[[123 126 122 141 103 138 129 147 128 122 152]
 [135 133 126 137 108 133 128 129 131 120 104]
 [120 134 130 127 137 126 129 152 129 103 124]]
:
[[120 134 130 127 137 126 129 152 129 103 124]
 [135 133 126 137 108 133 128 129 131 120 104]
 [123 126 122 141 103 138 129 147 128 122 152]]

[[114 135 119 120 115 126 126 129]
 [133 132 134 132 131 126 127 138]
 [126 121 124 132 132 119 134 128]
 [152 138 128 115 123 126 132 131]
 [127 133 121 133 125 117 132 137]
 [138 128 130 136 139 120 133 135]
 [129 145 125 131 125 126 135 121]]
:
[[133 132 134 132 131 126 127 138]
 [138 128 130 136 139 120 133 135]
 [152 138 128 115 123 126 132 131]
 [129 145 125 131 125 126 135 121]
 [126 121 124 132 132 119 134 128]
 [127 133 121 133 125 117 132 137]
 [114 135 119 120 115 126 126 129]]

[[129 122 124]
 [123 125 130]
 [125 138 128]
 [126 129 126]
 [126 125 134]
 [125 151 127]
 [126 138 129]]
:
[[126 125 134]
 [123 125 130]
 [126 138 129]
 [125 138 128]
 [125 151 127]
 [126 129 126]
 [129 122 124]]

[[144 126 154 140 124 120 120 128]
 [123 130 140 111 123 125 131 130]
 [123 134 116 150 122 113 132 121]
 [136 115 111 128 124 119 132 123]
 [136 139 124 120 112 113 137 136]
 [127 130 130 112 125 140 141 128]
 [131 135 120 103 131 135 133 121]]
:
[[144 126 154 140 124 120 120 128]
 [123 130 140 111 123 125 131 130]
 [127 130 130 112 125 140 141 128]
 [136 139 124 120 112 113 137 136]
 [131 135 120 103 131 135 133 121]
 [123 134 116 150 122 113 132 121]
 [136 115 111 128 124 119 132 123]]

[[101 120 125 119 110 135 106 156 119]
 [126 113 135 130 134 126 133 124 118]]
:
[[126 113 135 130 134 126 133 124 118]
 [101 120 125 119 110 135 106 156 119]]

[[128 123 127 128 126 124 130 128 127 126 128 133 136 132]
 [129 122 118 118 129 128 132 127 128 129 129 134 133 133]
 [128 126 130 137 130 133 132 128 127 128 128 136 132 125]
 [127 128 141 145 126 126 130 125 127 127 128 139 128 122]
 [125 133 135 137 131 133 126 127 126 130 130 143 131 129]
 [117 119 131 144 125 139 130 129 130 128 129 156 140 121]]
:
[[127 128 141 145 126 126 130 125 127 127 128 139 128 122]
 [125 133 135 137 131 133 126 127 126 130 130 143 131 129]
 [117 119 131 144 125 139 130 129 130 128 129 156 140 121]
 [128 126 130 137 130 133 132 128 127 128 128 136 132 125]
 [128 123 127 128 126 124 130 128 127 126 128 133 136 132]
 [129 122 118 118 129 128 132 127 128 129 129 134 133 133]]
---
[[120 126 122 128 128 122]
 [127 129 125 129 124 119]
 [106 120 134 130 123 120]
 [ 99 114 125 126 122 151]
 [122 125 129 129 136 121]
 [107 122 142 151 152 127]
 [116 134 123 133 130 126]]
:
[[ 99 114 125 126 122 151]
 [106 120 134 130 123 120]
 [107 122 142 151 152 127]
 [116 134 123 133 130 126]
 [120 126 122 128 128 122]
 [122 125 129 129 136 121]
 [127 129 125 129 124 119]]

[[129 135 128 126 129 130 128 133 129 131 127]
 [132 126 125 126 128 124 125 123 132 126 125]
 [119 119 141 121 109 135 127 130 115 106 124]]
:
[[119 119 141 121 109 135 127 130 115 106 124]
 [129 135 128 126 129 130 128 133 129 131 127]
 [132 126 125 126 128 124 125 123 132 126 125]]

[[116 111 131 145]
 [123 123 121 121]
 [141 148 132 140]
 [131 131 119 119]
 [118 102 118 119]
 [144 122 105 155]]
:
[[116 111 131 145]
 [118 102 118 119]
 [123 123 121 121]
 [131 131 119 119]
 [141 148 132 140]
 [144 122 105 155]]

[[116 152 130 127 120 107 116 115 121 119]
 [130 122 124 119 131 124 132 134 134 128]
 [124 125 132 144 119 119 132 127 137 125]
 [126 127 147 109 125 122 135 135 134 131]]
:
[[116 152 130 127 120 107 116 115 121 119]
 [124 125 132 144 119 119 132 127 137 125]
 [126 127 147 109 125 122 135 135 134 131]
 [130 122 124 119 131 124 132 134 134 128]]

[[116 130 124]
 [123 121 127]
 [120 126 136]
 [131 119 121]
 [147 119 119]
 [148 126 107]
 [154 109 111]
 [102 145 154]
 [127 126 127]
 [134 127 106]]
:
[[102 145 154]
 [116 130 124]
 [120 126 136]
 [123 121 127]
 [127 126 127]
 [131 119 121]
 [134 127 106]
 [147 119 119]
 [148 126 107]
 [154 109 111]]

[[125 113 117 130 155 110 148 128 108]
 [129 128 129 128 128 128 128 128 127]
 [127 130 128 128 128 128 129 129 128]]
:
[[125 113 117 130 155 110 148 128 108]
 [127 130 128 128 128 128 129 129 128]
 [129 128 129 128 128 128 128 128 127]]

[[125 119]
 [149 118]
 [132 122]
 [107 144]
 [115 126]
 [110 138]
 [120 128]
 [114 132]
 [126 127]]
:
[[107 144]
 [110 138]
 [114 132]
 [115 126]
 [120 128]
 [125 119]
 [126 127]
 [132 122]
 [149 118]]
